Each path is a new rotation, seen through one point. The rows after it are directions, each followed by how far the rotation turns it, in degrees per step (0 if it stays put).
Each turn is a multiple of 5 degrees from 10 to 175, or 0.
Each row of a path follows its step; steps can be skipped.
path 1
step 0: [ -3   1   1  -6   8   3   9  16  11  -6  11  -5   9   7   8  -7  -6   1
  -7   6 -14   0  -1  17  10  -5  -7 -11 -16  -7   4 -10  -3 -19  19  -3
  -6]
step 1: [  6   4  -9  -4  15 -10  -2 -12  -6  21   5  12  13  -5 -10   3  -6  -1
  -5 -14  -5  17   9   6  12 -10   3  -4 -14   0  -5   5  -3  -8  -6  14
   5]
step 2: [  0   2   5  26 -10 -11   8 -17  11  10  -2   7  -1 -17   0  -1   1   9
  10  -2   8  -3   9   8   2  -2   1   5  -6   8  -3   6   7  -1  26  -3
  -4]
step 3: [ -2  -5   2   8  -5 -13   8  -8 -10   1  14  -6 -11  14  -4   2  -1 -21
  12  15  15  15  14  -2  -1  -5   7   2   5 -12  16  -6   4  -6   1  -5
   0]
step 4: [  6   4  -9  -4 -13  -4  16 -10   4  -8  -9 -11  -7   5  -2  -5 -15  -8
   5 -13  -3  13  -6   0 -13   1  -7  12  14  -9 -20   8  14   1 -10   2
  -2]
step 5: [ -2 -20   5  -1  -8 -10  -5   2 -18 -20 -10 -14   5   5  15 -12   5   2
   0   2  -1   7  -8   8   6  13   0   1  -9  11  -1  10   6  12   3  -4
  11]
step 6: [  1 -10   3   1   3   4 -18   1 -14  13   1  -2   3  -4   4   4 -11  16
   5  -8   3  -2  -5 -12  -8  24   6   1   5 -13  10   6  -3  -2 -22 -11
  -1]
step 7: [ -7  -1   7  -8  -3   4  -5  35  14   5   1  -6  -1  -8  12  -4  -9   5
   6  -3  -6 -14   1   8 -14  -3  -4   9   8  -7   2   6 -11   0  14  -4
   6]
step 8: [  4   5  -5 -10  24  -2 -10   6  -8   5   3   2  -4   4  24   3   8   2
  -8   0  -3  10  10  11  -5 -16  -3  -1  -7  -4   2 -12 -17   8  -9  12
  -5]
step 9: [ 19   6  -8   7  14  -1   2 -13   7   2   1  10   7 -14   5  -6  -5  16
   1   1   3 -12 -12  -7 -11  -2   5   7   0  10 -11 -11  -4  -9  11  20
   1]
step 10: [  6  -3   6   7   0 -22  -2   0  15   4   5  -1   6   6  -4   9  18  -9
  10  26   8 -13   2  -2  12  -8  12   2   2   8   4   3  -6   1  -2   7
  11]
step 11: [ 16  10  -7   7   1   6  16 -16  13  -5  -2 -11  -9   0 -10  14   6 -11
   6  -9  -2  -4  12  -1   1   4  -7   5  10  -2   4 -14  -7   0 -20 -12
  -1]
Directions:
[-2  0  0  0  1 -1 -1  0 -2  6  4  2  4  4  3 -1  3  1  0 -2  1  3 -2  1
  3 -6  2  2  6  4 -1 -2  4  1 -7 -5 -2]	155
[-1  4  3  3 -2  1  0  4  3  0  1 -4  3 -3 -4  1  0  5 -5  3  0 -1 -2  5
 -2  2  0  8  3  2 -5  0  6  1  4  2 -1]	145
[ 0 -3  2  4 -1 -2 -2  3  3  3  0  6  1 -2 -3  2  5 -1  3  1  2  1  3 -4
 -3  4 -7  5  0  3  7  3 -1 -2 -1 -4  0]	90
[ 1  2 -1 -2 -1 -2  0  4  5  3 -3  2  1  3 -3 -1 -3 -4  0 -1  0 -2 -1 -1
  2 -5 -1  1  2 -4 -3 10  0  1 -3  4  7]	120
path 2
step 0: [ -6  -6   5   3 -12  10 -11 -13   0   0  -9   6   8   8  -7   5 -18   6
   6   4  18  -6  -4   0   2  -5  -7   1   0  -2 -10  -7  -4  -4   7  18
  10]
step 1: [ -5  -1   0 -15   2   5 -11   6  -8   2  -7  -1   9  11  -5  -2  15 -13
   3  14  -3  -2 -14   1   6   1   3   8  16  -9  -3  -6   9   8   6  11
   8]
step 2: [ -8   4  -6 -13   2   0   0 -12 -20  16   5  14  13   6   0   0  -3   4
  -1  -5   6   4  -9  -7  10  -9 -10 -10   5   7  -7  12   1  -3   2   4
  -1]
step 3: [ -4  -7   9   4  -9   8  -7  -9  -5  15  -6   4   0  -3 -14  -5  -4  -7
  12   3   3   4  11   2   4  10   0  -8   8  -8 -20  -7   7   6   5  13
  -5]
step 4: [ -1  -8   6   3  10   5  -5  -3 -12  11   5  12  15  18  -5   9   2  -2
   4   3   8  -5 -10   6  -1  -4   3   9  -6  -8  -1  -9  10   0   2   3
  21]
step 5: [ -5   4   7 -12   7  -6   2 -13  -2   8   1   6  -1   5   1   7   2  -7
   7   3 -12  -1  -2 -16  18  -3  -8   5  22   2 -12   3   8  -3  10   3
   6]
step 6: [  9   0   0   8 -12  -3  -7 -13 -10  16 -11   5  16   8  -5  -4 -15   1
   3   0   6  -1 -12  -5  11   5  -4  -7  -3  -4  -8  -9  -7   0  11   5
  -6]
step 7: [ -7  -3  12   1   6   7 -15  12 -10  12  -1   3  -6   8 -13  11  -2 -13
   8  16  11  -9 -11  -2   1   2   5   4  12   2  -7  -3   8   4  -4   6
  -2]
step 8: [  0   2  -3  -9  14   9   5  -8 -11  12   7   7   7  14  -5 -17  -6   6
  -7   5  -7  -4  -9  -8  12  -1  -3   6   1   6  -8   3  11 -10   1  10
  10]
step 9: [ -9  -6  13  -3   0   5   3 -15  -5  19  -7   1   2  -8  15  -2  -5 -10
  10   5   6  -5  -6  -6   3  12  -5 -14   7  -2 -10  -4   2   1  15   4
  -2]
step 10: [  6 -12   9   3  11   2 -14  -2   1  14  -4   5  13  20  -9   1  -6  -3
   0   8   1 -11  -4  11   9  -8  -2  -9   1  -7  -7  -7   3   6  -8  -7
  -1]
step 11: [ -6   0  13  -2  16  -3  -5 -10 -10  11   2   3  -6   2 -16  -2   9  -9
  -2   2  -3   2 -10 -22   6   6  -9  10   1   6  -5  -2  11   1   2  -6
   5]
Directions:
[-5  4 -3 -5  0 -2  5  0  1  1  0  1  0  2  3 -2 -1  2  7 -5  0  0  0 -1
  8  7 -1 -2 -2 -1  3  3  1 -2  2 -2 -3]	110
[ 0 -1  3  3 -1  2 -6  3  0 -3  0  4  3  3  6  1  0 -3  2  5  0 -1  0  5
  0  6  2  2 -4 -4  2  4 -2  5  1  0 -1]	120
path 3
step 0: [ -3  -5   2   0   6   1  12  -5 -11   6   5  -1   0  18   7   8  -2  -5
 -22  -1  12  -2  -1  11   4  -3  -5 -10   0   7   9 -14   6   7   6  -3
   0]
step 1: [ 10  -5  -1   0  -2   8   9   0   9  -9   0   1  14  -2   0  15 -13  -1
  -7   6   0  11   5  -2   2   3   2  -9  -3  14 -16  -2  11   2  -3  14
  -4]
step 2: [ -3   7  -8  -3   5   2  -3   3  -8  11  -2  10  18   1   3  -6  -1  -9
  -7   4   2   5  -3  10   7  -3   0  -9  -3 -13   3  -6  13  15   4  14
  11]
step 3: [  8   8   6   2  -2  14  -3  -3 -10   6   2  -5   6  -3   4  10  -3  -8
   1   8   6  19   2  -7  -3  11   7   5   7   1   5   2  17 -11 -14   1
   0]
step 4: [  3   3 -17  13   4   3  -1  -5   0  10  -9  13  -2  -6  14   0  -9   4
   3  -3   3  10   7  -4 -10  -4  -4 -13  -1  -7   7 -10   9   3   5 -11
   8]
step 5: [  1   7 -11  -7 -15   2   4  -8  -2   6 -16  -7   6  -3  15  12  12 -10
  -7   3  -4   0   5   3 -18   2   6   1  -1   0  -5   4  -1 -11  -8   0
   1]
step 6: [ -4  -2  -8  12   2   4   5  19  -3   5  -5  17  -8  -7   5   1  -2 -17
  -6   4   7  -5   6  -4  -3  -7  16  -5  -1   6   3   4  -5  -5   4  -3
  12]
step 7: [  3  -2   0  -7   7  -7   7   1 -16  -6  -7  -8   1  10   4  11  10  -2
 -17   1  12   5  -6  -1 -10   2   4 -11 -12  12   9  -6  -5  -5  -5  -7
  -1]
step 8: [ -2  -3  -6  -3  16  -5  13   4  12  -4  -2  11   7   2  -5   7  -7   3
  -7   7  -3  11  10  -4  -2  -9  18  -3   2  15 -13  -6   2   2   2   0
   4]
step 9: [ -3   4   1 -12   9  -8  -7  -4 -11   4   2   1   9   0   5   4   9  -2
 -12  10   8  -3 -10  14  -3  10  12 -13   6  -2  -4  -3  11   8  12   9
   1]
step 10: [  2   2  17   8   9   8 -10  -1  -2   3   8   6  -2 -10   1   3   2   0
 -11   5  -1  19  13  -6   3  -1   9  -9   6   4  -9  -2   9  -6 -12   9
   0]
step 11: [-13   3  -2   3   5  -8   1 -12  -7   4 -12   9   5  -1  11  -4  -8   5
  -9  -2   8   8  14  12  -1   8 -10 -14   3  -8  11  -2  12   3   0  -3
  -3]
Directions:
[-4  2 -4  5  2 -3 -2  3  4 -1 -3  2 -1  1  1 -9 -5 -2  1 -1  0 -1 -4  3
  2  2 -2 -3  2  3 -1 -5  2  0  0 -1  4]	160
[ 2 -1 -1  2  0 -3 -2 -1 -3 -1 -2  2  1  2 -3 -2  0 -1  1 -2  8  2  3  3
 -2 -7 -2 -1  1 -4  0  5 -1  4  9 -1  1]	160
[-1  0 -4 -1  0  3 -5  0 -2 -5  0 -4 -7  1  0 -3  0 -3 -2  7  0 -3  2  0
  1 -1  5  1 -3 -5 -1  2  2  1 -1  7  3]	100
[ 3 -1 -7 -2 -1 -5 -3  2 -1  5 -3  0 -5 -1  0  0  1 -4  2 -2  0  0  1 -4
 -3  2  3  4 -5  3  0  1 -5  1  0 -7  0]	40
[ 0 -3 -1  0  4 -2 -4 -1  0  0  3  4  2  0  5  2  2  1 -2 -1  0  0 -5  6
 -3  2 -3  4 -6 -6  4 -5 -4 -2  2  3  2]	155
path 4
step 0: [-13   7  -6   1  -9  -9 -17  -3  12   6   3  15   6   5   6 -10   0   0
   4  12  -5   4 -14  -1  -1   8  -4  -3   1  14  -4   7  -9  13 -12   3
 -19]
step 1: [-15   0  11  -6 -12  -7   8   6   6  16  10  -2  -4  -1  -4  -5  -3  -1
  -9   6  15  16  -6   0 -23   5  -5   3   5  -6  -2  -1 -16  -4  -1 -10
 -12]
step 2: [ -7  -9  -5 -12   0  -2  10   5   0   0  16  -1  -5   6 -19  -1 -18 -10
   5  -7  12 -12  -8  20  -1   0  12  -4  -3 -10 -11   7 -10  -5   2   0
  -4]
step 3: [  3   9 -17   3   0   8  -5  -8  15  13   6  -3  -4   3 -10  11  -8   3
 -19   4  -4 -11  12  15   6   7   8  -5   0  11 -13  12  -7   0   2   0
   5]
step 4: [-11   4  -6  -4  -4   9   4   9   3  12   2  18  -3  -1   0  15   4   1
  -3  12   2 -12  13  -7  -5  19   2   0   4   3   1  -9   6   3  -1 -19
  19]
step 5: [ -6   0  -2  -9   2   0 -11 -11  15   0   5  21   3   8   7   0   3 -16
   7   6   6 -10  -8 -13   9  -2   7  -5  -1 -17   6 -11 -12  -2 -11  -2
  12]
step 6: [  1  19  -2   2   4   8  -7  -4   5  15  -7   4  -3  -1  -4 -12   6  -9
  -4  -6   1   1   2   1  -6 -18  -4  13 -13  -2  -3 -10 -27  -2 -11  -4
  -3]
step 7: [-11   4  -3  -5  -2  10  -6  13 -23   5   1  10   1  -3   6  -7  -2  -7
   8  -3   7   7   9  14  -5  -7   4 -10 -19   9   3   8 -12  -9   9 -13
  -2]
step 8: [  8  -6 -11   8   4   1 -12  -5  -5   6  19   6   7 -17  14  18 -15  -1
   5   7  13   4 -10   5   1   0   6  -8  -2   8   1  13 -13   4   0   1
  -1]
step 9: [-13   6 -11  14   1 -12  -5  -7   1   5  15  -2   5 -14  -3  -2 -10  -5
  -4  -2   6   4   2   3 -21   5   1  12   7   9  -3  -3   6  11 -17  -3
  15]
step 10: [-19  -1   2  -6  -7 -13  -5   1   4 -11   9   4 -15  -5  -4  -6   0  -4
  -5  13   0 -14   2   9 -17  -7   0 -14  -1   1   8  -3   2 -18 -12   7
  12]
step 11: [  1  -8   6  -9   1  -1  -9  12  17  10  10  11   0  -8 -16   7   7  -3
 -11   8 -10 -12 -10  16   4 -13  -2   1  -7   7   9  -6  -8   5  -1  10
  -7]
Directions:
[-1  9 -3  1  0  2 -1  0 -3 -3 -2 -2 -5  4 -1 -3 -5  1 -2  0 -1 -5  4  3
  2 -5  1  0  1  4  1  0  3 -3 -5  1 -4]	100
[-2 -1  3  3 -2 -3  7 -1  3 -3  0  0 -1 -1 -5 -3  4 -3  1 -5 -1 -2  4  0
 -3 -6  1  0 -1 -4  1  3 -6 -4 -1  3  1]	85
[-2 -3 -5  0  7  0  5  2 -5 -3  0 -2  2 -1  1  2 -4 -1 -3 -1  3  6  3  2
  0  4 -1  0  1 -1 -3  3 -5 -2 -3  1 -5]	60
[ 2  0  0 -4  1 -1  1 -1 -1 -4  6  5 -7 -1  3  0 -3  2  3 -6 -3 -1 -3  0
  3  2  2 -8 -1 -1  2 -3 -2  2  1  3 -1]	130
[ 2  2  1 -3  6  4  1  1  4  0 -7  7  1 -3  4 -1  0 -1 -4 -2  1 -3  4 -3
  3  2  2  3 -4 -4  0 -1  2 -2  2  1  0]	45
[ 0  6  0  3  4 -1 -3  2  6  3  4 -2  6 -4 -2  0 -2  1  2  0 -5  0  0 -2
  5 -3 -4 -4  1 -4 -4  2 -1  1 -1  2 -2]	130
[-1 -3  1  4  0  7 -3 -4  1 -5 -2  1  2  3  1 -4 -1  0 -2  6  1 -3 -4 -1
 -1  1  0 -5  1  1 -2  4 -4 -2  2  6  1]	140
path 5
step 0: [  1  10  15   0  -5  -7 -14   8  -2 -12  -7  -7  -5   5  -7  -1  -7 -11
  -7  -2  -7   9  -4  12 -17  13  13  -7   5   9 -10  -3   1   5  -3  -6
 -14]
step 1: [  5  -1  -1   8 -10  19 -11  -4   6   0 -18  -4  -6  11  -1 -16  -5   3
   6 -10   8   2   3   1  -6  -1   0  -8  -7  -1  -4  -3   2  19  -9  18
  -1]
step 2: [  1  11   8  -7  -3  14   0  15   2  -3  -2  -1 -16  16  -2  -7  -9   3
  -4  -3   8   6   0  -1  14  13  14  -5  -5 -10  -8  -2   1 -19   1   1
  -8]
step 3: [  4  -6  16   7 -12  20  -9  -4 -14  -8   4   4  -9   6  -1   0 -12   2
  -2  12 -11   0  12  -2  -4   7   6  10   8  -2   4  12  -3  10   5  10
  -5]
step 4: [  1  16   1  -2   7  13  -5   0  -2  -5  -5   0 -11  -2  -4 -12 -17  12
   1   2  -7  -8   3 -17   1  -5  -2   3   5   8 -16 -16   9   1  -7  -6
 -12]
step 5: [  3  -2  16  -1   4  -2 -21   8  -2   1 -10   1   0  13   0  -7  -7 -11
 -14   6  -6  17  -2  -1 -11  11  -3   1   4   2   1 -17   7   1  12   2
  -7]
step 6: [  0  -2  -6   2  -9  15 -14 -11   9   0 -16   5 -20  10   4 -15   6   4
   8   2   8   0 -10   5  -6  -3   7   6  13   7  -5  -6  -8   4  -3   6
  -5]
step 7: [ 12   2  11 -18   2  14 -14   1   2   5   4 -10  -1  12  -4  -9  -2   3
  -1   7  11  -4  -1 -10   9   2   5   4 -10 -16   0  -9  -5 -14   5   7
 -12]
step 8: [  6  11   7   0  -8   7  -7   0  -5  -5  12  10 -10  17   5   9  -2  -5
   8  15 -13   1   6   0  -1   0   0   9  11   8 -11   2 -15   2  14  11
  -9]
step 9: [ 14   1   6  -6  -3   4 -14   2   2   2   5  -9 -13 -13 -10   0  -8   7
  13  11   0   1   2 -15 -14 -11   1   0   2   4 -10 -15   5   8  -8  -3
 -12]
step 10: [ 10   2   4  -2  -2   3 -15   9   3  10   9  10   3  12  11 -13  -2  -4
  -5  -9  -7  18  -6   3  -9   0 -12 -11  -1   1 -16 -14   2  -2   9   2
  -9]
step 11: [  5  -7   9  -6 -23   9  -7   2   4  -6  -6  -1 -18   4  -1  -8  16   0
  -4   9   7   1 -11   7 -17  -6  13  -2   0   6 -13   2  -4  -2   1   1
   2]
Directions:
[-1 -5 -1  0 -1  5  0  0  5  2 -2  4 -4 -2  3 -2  5  2  1 -4  2  4  2  6
  0 -2  4 -2 -1 -5  3 -1  3 -6  3  1  0]	80
[ 4 -2  1 -1  7  3  0  2  5  0  1  8 -3 -6  0  4 -3 -1  0  1 -5 -4  3 -4
 -2  2 -2 -3 -1  1  1  3 -2  0  1 -2 -1]	70
[ 0  2 -2 -3  3  4  0  1 -1  1 -1 -1  7  0  3 -5 -2  1 -2 -1  1  0  8 -1
  0 -2 -2 -2 -6  3 -2 -5 -4 -6 -2  1  4]	130
[-3 -3 -1  0 -5  1 -2 -3 -3 -5  0  2 -1 -2  3  4  1  0  1  7  3  1  4  6
 -5  3  2 -1  1  5  3 -1 -5  2 -3 -2  2]	135
[ 3 -4 -4  1 -4  1  2 -1 -3 -1  1  3  0  4  5  2 -2 -1  0 -7 -5 -5 -1  2
 -2  1 -4  3 -1  1  1 -4  0  2  2  7  1]	155
[ 2  1  1  3 -4  0  1  4 -2  3  3  0  2 -6  0  2  2  3 -2  1 -5  1  7  0
  5 -2 -1  2  7  0  0 -5  2  1 -2 -1 -3]	70
path 6
step 0: [ -4  -4   1   3   6  13  -3   4  -1 -14  -1   4   0   0   7   7  -3  16
   2  14  -6  -4 -10  -1  16 -17   1  10 -22  -9   2  13 -20   1 -15   2
  -4]
step 1: [ -3  -5   5 -17  -6   0   9   3   0 -22  -2   8 -15   4 -10   7  12   6
  -6  -7  10  13  -3   2  -3  -4   6 -13 -13  17  -4  18   7 -10  -7  -7
   3]
step 2: [ 14  11  -3   4  -8   6 -13  -1  -4   1   6  -9   9  -6  -7  -7  20   9
  -3 -20   9   8  -7  -5   5   8 -11   4  -9  -3  13  15  18  -3   9   4
   4]
step 3: [ 12  -5  -5  -4   7  -8   0  16 -19   2  11  15   6   9 -12 -17   0 -10
  -8   2 -14 -19   4  -3   5  -1  -4  11 -15  -4   8  -2  11   6  -1  -4
   5]
step 4: [ -3  -8   5  -2   1  -1  17   7   3   0  13  -1  -4  -1  10 -12  -5 -26
  -1   3  20   6   4   0  -2   6 -16  18 -13  -3  -6  11 -17  -4   0  -6
  -1]
step 5: [ -4  12  19  -3   9  -1  -3  10  17 -11   4   0  -5  -7   2   8  -7  16
  -9  -5  -1  -9   0  -6  14   9  -6   5 -12   5  -8   7 -19   2  14  14
   9]
step 6: [ -9 -12  -5  -3   1   1 -12  -6 -17  -9  17  13   3  10   1   4   0  17
  -8  -7   8   2 -14   1   9  -1   3 -25 -11  -1   3   5 -15  -1  -4  -2
   5]
step 7: [ -4   2  -2   4  -4   0   3  18  -3  -6   7  -2 -10   2 -21   0   0  12
  -4  -8  12  19   9   7   0  -5  -8  -2   6 -13  15  14  14   1  -4 -16
  12]
step 8: [  2  20   1  -5 -17  -8  -9  16 -13 -14  -4  11  13   1   2 -12  16  -2
   6   0   8  -9   0   3   3   3 -18  17   3   2   3   1   3  15  -1   2
   2]
step 9: [ -9 -22  -7   5   0  -7   9  16  -3  -1  -2   9  -4  -9  -2 -10   8 -21
   7   0 -15  -5 -16   3   3  12  -9   0 -13   1   0   4 -10   4  14   4
  10]
step 10: [  1   9   4  17  13  -2   6   0   6 -10   5 -10  -2   6 -11   4   1  -6
 -12   3   9  -7 -11   0 -13  -9  -8   0 -11 -15 -17  15 -20  -5  13   1
   0]
step 11: [-15  15  -2  -9   2  21 -12   2  -7 -13  -4   6   6   1  -6   7 -17  -1
 -12  -8   7   4   3   2   8 -14   5  -3 -18   7  -3  -2  -5   2   6   9
  18]
Directions:
[ 3  2  0  1  0 -1  4 -3  1  0 -1  1  2 -2 -2 -6  3 -4  0  4  1 -3  0 -1
  0  3  5  4 -1 -1  2 -4 -6 -1  7 -5  4]	65
[-2  1 -2  4  1 -3  2  1  0 -1 -1 -2 -1  8 -3 -1 -1 -4  0  6  0  3  5  0
  5  1  3 -2 -1 -3 -5  6  0 -3 -4 -4 -2]	115
[ 1 -1 -1 -4  7 -1  0  1  1  4 -7 -1  1  0  1  1 -1  2 -4  3  2  4 -6 -5
  0 -1 -2  0  0  1 -5  1 -7 -1 -2  1  4]	70
[ 2 -3 -1  3  3 -1  3 -1 -6  3  4  2 -3  2  2 -1  1  3  8  4 -4 -3 -2 -4
  2 -3 -1 -4  0 -4  2  0  0 -3  0  5  4]	115
[ 4  3 -4  3 -1  6  0 -2 -2 -1 -2 -2 -4 -1 -2 -1 -1 -6 -1  0 -2 -3 -6 -1
 -2 -4  2  3 -2  7 -1  6  4 -2  0  2  0]	40
